In the data rows, 50 means zero.
Here are some numbered points:
61/45/55/42/52/33/57/78/81/35/36/54/70/25/3/55/48/43/36/50/39/76/47/65/49/46/69/47/77/50/34 0
61/51/30/67/57/62/41/47/71/15/69/16/38/52/35/51/47/64/34/73/59/45/59/35/69/15/62/99/65/40/34 1
52/74/62/33/19/57/32/25/27/37/65/48/37/53/43/48/52/43/60/59/76/30/87/51/61/46/66/45/48/39/41 2
51/41/56/43/81/54/46/28/66/34/69/35/50/47/58/50/49/78/38/60/49/58/52/46/48/38/41/32/55/40/55 3
50/58/39/69/68/47/57/29/49/37/53/44/35/56/36/51/44/44/55/57/57/49/44/46/63/29/59/72/72/50/41 4
55/33/56/50/78/64/55/33/54/52/47/38/81/41/16/58/56/25/27/49/54/69/60/61/52/34/48/56/31/63/44 5
51/46/55/47/63/72/57/85/13/34/63/45/64/41/29/58/56/11/38/33/55/82/99/46/44/32/81/55/31/59/13 6
52/83/51/34/71/57/45/50/26/62/51/44/66/34/18/52/54/29/52/52/54/64/68/55/57/45/32/36/51/59/12 7
66/31/52/89/50/25/36/18/48/23/54/41/15/57/26/43/71/45/47/61/64/41/25/49/55/35/45/91/99/67/53 8
42/54/43/43/34/52/37/86/85/44/40/40/48/44/46/55/51/55/4/41/64/54/50/52/46/74/40/75/34/63/55 9
54/46/67/53/63/38/66/37/47/26/32/21/58/39/23/56/54/48/69/76/43/75/34/46/56/48/71/35/66/53/26 10
64/21/30/47/87/45/31/33/47/51/51/46/60/48/76/75/68/52/18/44/41/90/55/63/19/51/37/58/49/57/48 11
52/88/58/32/21/57/40/16/52/33/56/44/60/57/13/53/44/16/63/68/94/31/88/43/53/52/66/54/51/39/51 12
58/62/57/45/62/60/61/6/39/76/47/61/66/53/45/66/37/24/39/46/75/59/74/57/42/60/16/4/47/49/30 13
56/41/45/46/87/55/71/49/57/80/15/32/51/44/46/42/51/31/48/57/41/81/48/59/48/56/44/42/43/54/56 14
46/87/45/21/15/55/45/81/35/42/65/52/43/34/45/53/51/43/58/56/61/43/98/49/57/55/87/36/44/23/32 15
54/89/72/46/41/44/61/4/26/54/54/53/56/46/0/47/39/37/66/48/76/37/67/45/65/61/63/11/47/52/43 16
57/34/55/56/47/55/52/68/61/50/34/46/73/51/56/64/51/26/36/35/44/68/66/56/43/37/54/59/38/57/37 17
47/81/55/31/55/61/35/18/62/61/60/67/55/45/26/42/60/17/49/49/69/45/63/47/51/53/69/40/47/55/39 18
48/34/26/60/61/68/22/28/56/35/59/54/46/66/53/55/60/86/17/18/67/65/26/38/47/41/68/85/67/64/62 19
48/39/33/45/71/44/61/27/41/82/35/58/62/50/99/64/64/55/29/31/53/79/52/62/25/80/3/26/26/49/55 20
55/20/51/56/89/64/51/54/77/34/33/40/79/41/5/53/63/22/27/42/45/76/48/70/56/30/62/73/28/72/43 21
39/75/64/31/54/64/32/0/62/65/56/72/41/47/17/34/58/11/67/60/85/35/56/42/54/65/76/39/65/53/47 22
51/39/54/44/49/66/50/46/42/44/25/44/75/42/28/50/48/46/26/63/86/36/59/50/60/60/40/69/52/49/65 23
56/40/46/53/66/10/47/50/69/20/70/52/60/44/68/54/65/54/47/44/47/41/48/58/49/49/41/30/70/48/42 24
61/11/47/43/29/55/59/78/65/55/42/70/78/46/26/67/69/40/8/56/41/65/68/55/21/59/67/61/67/36/41 25
49/79/26/49/59/40/52/40/68/21/77/22/30/49/67/44/58/69/62/75/93/32/40/52/61/28/45/43/54/37/20 26
49/63/64/18/28/66/57/59/80/19/36/43/31/60/0/46/58/55/50/41/99/51/64/56/42/43/90/81/66/26/56 27
33/43/79/20/75/32/60/25/7/56/34/28/84/30/62/58/44/52/79/53/34/74/77/61/53/60/31/21/74/53/41 28
46/54/25/59/61/49/26/0/44/75/42/36/39/44/74/69/70/68/16/38/62/80/49/59/46/53/36/72/96/47/27 29
41/39/46/58/73/59/40/29/42/48/63/22/40/42/39/54/50/74/36/37/80/50/35/40/52/57/65/80/57/57/46 30
43/16/45/61/87/71/35/43/19/19/77/34/48/38/17/66/57/81/31/62/54/49/49/40/53/29/52/61/89/54/59 31
68/59/46/31/46/60/55/37/58/59/34/56/67/47/74/40/51/47/29/52/77/59/45/63/35/56/71/42/43/44/23 32
59/17/44/64/67/41/54/36/87/9/71/25/37/56/51/53/61/66/38/56/47/41/28/50/58/28/53/89/67/51/48 33
49/78/47/40/47/71/44/38/42/37/67/27/28/67/26/45/49/53/52/56/73/43/72/37/58/34/64/70/32/41/54 34
53/46/39/51/55/44/65/15/53/72/16/74/55/43/49/57/48/42/47/48/43/82/26/67/52/54/56/41/67/49/62 35
55/33/65/58/56/26/72/56/47/16/40/26/58/43/27/61/62/46/55/70/43/62/29/50/51/44/56/57/67/60/25 36
79/41/56/62/87/57/67/29/37/75/42/50/59/43/73/57/39/5/24/44/56/77/57/59/40/46/21/33/19/64/39 37
55/67/52/42/61/58/55/5/39/57/66/25/50/41/49/56/44/72/73/63/75/31/48/47/57/41/31/28/71/38/32 38
55/22/59/75/67/33/60/45/58/34/40/47/62/55/29/51/58/33/48/56/47/42/30/55/57/26/52/74/54/71/43 39
58/27/36/63/70/71/39/22/35/42/69/33/23/44/19/62/39/85/38/45/50/63/26/40/48/44/68/99/69/68/40 40
49/63/48/25/27/52/48/76/61/41/54/35/41/36/53/52/53/56/57/61/50/56/81/47/56/53/83/25/46/37/31 41
52/76/49/27/49/80/44/25/15/62/63/35/34/55/38/52/50/50/56/48/70/58/74/41/41/51/64/47/52/40/56 42
52/36/39/40/75/62/47/54/44/59/61/25/76/41/78/54/62/25/8/36/47/75/82/56/38/41/44/73/35/67/42 43
48/83/30/34/35/34/32/47/55/19/77/40/36/48/76/41/60/67/51/88/64/31/51/36/67/43/57/45/61/37/52 44
63/50/46/52/40/50/71/19/46/75/19/78/57/47/47/60/45/21/59/45/51/75/40/73/49/57/33/27/52/46/56 45
54/38/45/39/55/67/57/62/45/51/55/34/72/41/73/42/60/31/14/35/50/70/83/52/37/50/73/60/44/59/33 46
63/71/47/62/60/46/69/9/38/72/41/68/71/40/60/56/38/14/59/45/36/65/61/53/53/50/33/7/54/60/27 47
58/52/42/35/84/51/31/42/47/43/80/49/35/41/31/54/45/69/44/62/94/65/54/50/49/52/32/36/42/36/36 48
40/18/33/73/92/54/34/14/49/33/61/17/23/52/30/54/55/74/42/47/69/71/41/47/61/35/84/89/57/58/63 49
50/31/37/46/52/35/37/53/99/13/31/21/73/63/34/50/68/57/48/45/46/63/43/47/57/62/80/76/61/49/54 50
58/38/42/54/73/49/45/40/65/17/76/26/41/52/65/42/57/82/41/54/36/54/48/49/62/22/57/67/60/35/54 51
46/62/35/55/74/43/35/45/56/21/90/3/24/52/44/44/50/58/75/68/68/26/64/47/65/19/51/69/72/44/53 52
52/44/50/58/51/51/45/54/47/35/47/26/57/60/20/52/67/25/20/39/33/73/65/53/52/37/55/99/55/68/47 53
47/67/64/17/31/93/55/28/46/57/48/70/38/69/18/33/51/62/58/59/55/35/63/38/46/64/96/58/43/19/49 54
47/41/35/46/93/51/53/13/63/50/23/52/69/48/64/63/53/59/12/38/42/85/44/58/46/41/67/50/82/57/45 55
38/55/34/58/98/50/35/7/37/56/46/76/43/50/63/56/57/58/4/41/34/74/54/57/25/79/63/20/99/50/55 56
48/37/47/63/85/42/48/50/42/31/46/28/57/47/34/52/61/40/49/60/52/58/16/56/57/43/56/89/50/57/47 57
52/41/57/52/58/61/59/78/35/29/59/42/65/45/11/61/54/15/43/33/44/69/82/52/47/38/70/76/37/63/18 58
64/62/58/23/43/77/47/62/32/75/47/59/58/43/32/47/68/56/49/46/56/49/73/56/21/69/76/0/52/26/33 59
42/85/69/30/13/93/64/14/35/65/38/41/39/51/0/48/57/31/70/53/69/47/62/49/65/59/45/46/67/41/30 60
64/39/75/63/64/23/65/71/47/34/32/33/78/34/6/58/42/38/53/78/43/55/22/61/61/43/70/12/45/64/12 61
61/42/72/46/64/49/60/24/10/70/44/55/53/36/38/52/48/40/63/76/58/64/57/49/46/53/10/8/51/55/48 62
51/10/43/66/57/79/47/41/36/26/42/52/54/54/41/61/49/89/27/45/52/62/25/47/40/39/50/44/99/73/55 63
42/50/72/34/54/67/49/72/44/56/43/30/78/32/17/50/35/46/45/47/55/64/50/53/46/70/73/23/56/59/33 64
44/32/44/71/87/65/43/1/16/42/79/15/43/40/38/52/52/75/59/36/79/58/29/38/54/36/80/85/71/57/40 65
58/74/44/66/43/27/80/0/64/78/33/71/48/42/40/51/40/22/73/59/35/58/53/60/64/54/28/21/55/62/16 66
50/58/38/40/82/53/47/42/54/43/78/46/72/31/73/68/69/18/51/36/50/79/84/51/44/38/48/28/30/54/0 67
56/28/34/56/70/62/68/18/43/52/54/43/47/44/44/45/50/62/40/50/67/58/46/49/56/42/64/51/57/57/52 68
47/56/42/55/54/57/39/29/41/31/74/27/25/52/58/50/50/62/52/72/52/34/71/44/71/37/59/58/49/41/42 69
54/25/42/45/94/57/49/14/48/77/26/69/48/48/60/68/64/53/25/51/25/78/56/48/26/74/53/10/63/62/39 70
Which five points above are nearest to each new point by angle? Their numbers follow each, nearest first.
59/57/76/15/18/59/61/77/42/54/32/27/45/58/0/54/54/60/60/48/87/46/48/53/47/42/99/63/37/28/36 27 54 15 34 41
57/64/32/34/85/58/33/49/44/41/75/38/32/38/27/52/55/65/49/68/81/66/50/50/51/48/37/46/45/41/28 48 26 7 52 38
60/44/24/42/93/56/28/40/61/28/80/36/19/45/31/52/52/79/41/69/99/73/41/51/48/49/42/54/47/33/39 48 26 49 30 3
52/17/43/63/60/51/45/49/50/16/53/45/55/50/53/59/58/85/36/46/50/50/26/48/45/42/51/45/95/62/52 63 31 33 19 51
51/80/35/43/38/31/43/29/56/40/59/56/38/47/67/43/52/51/60/77/60/43/47/44/65/44/51/35/61/49/50 44 26 69 38 2
55/61/41/44/80/60/60/0/42/43/53/27/48/46/46/55/50/83/69/59/74/46/31/44/56/52/33/25/83/40/35 38 3 26 65 68
61/64/45/17/31/65/47/42/64/53/35/62/69/47/63/37/52/68/26/60/98/61/39/63/25/61/96/66/39/34/12 32 27 54 59 46
61/23/45/54/46/49/36/70/28/11/41/65/36/55/70/57/45/91/42/57/65/68/42/60/25/62/78/11/56/62/25 63 41 59 32 56
53/12/44/83/73/30/59/30/71/41/44/60/54/63/44/50/64/36/42/56/50/29/22/56/57/18/49/96/58/69/48 39 33 8 57 4
51/52/37/42/77/55/47/52/50/43/70/37/78/35/74/61/66/17/35/36/46/79/86/53/44/38/53/45/32/61/11 67 43 46 6 17
50/24/38/69/86/39/46/41/39/20/52/23/52/69/43/53/69/48/48/49/49/44/0/56/50/34/64/99/54/57/65 57 33 39 49 8
40/45/30/60/72/47/55/36/70/41/33/48/50/48/62/56/64/67/19/50/37/71/41/58/48/48/45/47/87/53/38 55 29 56 63 11
41/63/48/54/60/32/30/65/96/22/41/43/79/47/49/61/46/54/4/54/67/56/58/71/27/81/6/70/15/40/64 9 23 11 50 20
53/30/50/66/47/50/50/59/67/40/39/43/54/57/60/57/48/42/43/34/48/66/57/55/55/35/54/70/50/46/54 17 53 50 21 33
45/41/44/48/39/76/54/60/60/29/6/38/83/40/25/43/45/67/13/67/93/38/43/59/65/68/32/78/51/42/77 23 9 27 50 21
66/67/40/69/64/34/50/17/50/41/62/33/49/50/23/50/47/48/57/53/48/38/49/47/71/33/40/55/52/56/49 4 52 8 38 1
51/54/38/48/47/59/47/55/58/25/28/36/64/47/34/40/47/68/29/70/90/33/40/56/66/57/42/72/52/40/65 23 27 9 1 50
61/51/60/42/63/58/65/47/49/59/38/45/68/44/45/42/51/39/30/36/56/81/80/62/39/43/38/0/71/52/47 13 47 70 59 62
52/52/44/49/64/32/58/50/51/62/34/56/60/43/67/67/58/50/37/42/48/76/48/57/31/76/13/17/40/48/53 20 70 37 13 11
52/44/58/40/65/50/37/14/29/68/80/29/62/41/48/56/46/62/49/50/70/41/83/51/46/37/50/53/53/49/22 38 65 42 48 2
43/51/60/50/70/46/53/23/36/68/55/47/74/48/27/56/41/29/37/55/75/53/59/47/50/60/43/28/46/57/42 13 16 62 5 7
54/69/34/52/66/45/54/35/61/40/70/41/42/44/59/50/51/46/57/64/80/46/48/57/56/35/27/37/53/46/22 26 38 48 52 44
52/66/44/35/32/49/46/76/45/38/54/57/58/39/40/53/59/37/43/51/44/56/79/54/51/45/78/58/43/37/38 15 41 6 58 46
53/44/35/46/93/58/36/26/24/29/83/30/29/34/46/55/50/89/60/73/91/54/36/34/56/53/37/48/52/41/40 48 65 30 38 31
47/18/36/74/86/56/41/22/61/23/54/26/29/54/31/54/58/63/39/51/60/57/36/50/57/31/75/97/60/59/63 49 33 40 30 65
44/58/57/35/49/44/42/57/69/64/47/35/40/49/43/54/42/62/26/52/86/32/44/40/51/80/38/44/46/54/47 9 48 23 30 64
58/26/52/52/75/57/57/51/77/45/21/51/69/41/18/51/59/31/35/47/42/76/41/73/50/43/44/66/35/62/52 21 5 14 39 0
56/64/63/36/60/42/35/45/32/53/84/56/47/43/39/53/39/55/48/48/79/38/72/46/57/45/36/28/42/42/32 48 2 16 38 7
55/72/45/50/66/61/63/5/46/41/57/19/40/41/42/57/45/84/83/73/76/32/18/41/64/43/28/18/84/34/38 38 26 3 52 65
60/42/39/54/87/44/75/50/69/94/3/48/34/45/19/35/43/38/58/66/28/86/49/62/58/52/36/38/58/49/56 14 35 45 66 70
68/33/73/55/61/46/68/14/19/87/38/57/27/46/43/49/45/23/76/80/45/74/60/50/48/42/12/2/57/59/52 62 47 45 13 66
51/29/44/55/63/47/59/41/54/71/26/55/64/52/82/64/59/47/32/29/47/79/55/62/32/63/20/41/34/51/54 20 11 37 70 14
43/30/39/36/47/40/36/71/99/12/21/23/78/63/32/51/61/60/54/40/47/80/49/46/57/68/99/50/62/41/51 50 0 27 10 21
54/52/54/31/62/63/49/9/36/74/61/47/68/40/63/57/47/54/42/45/58/47/94/57/39/51/37/39/51/43/23 13 67 38 28 47
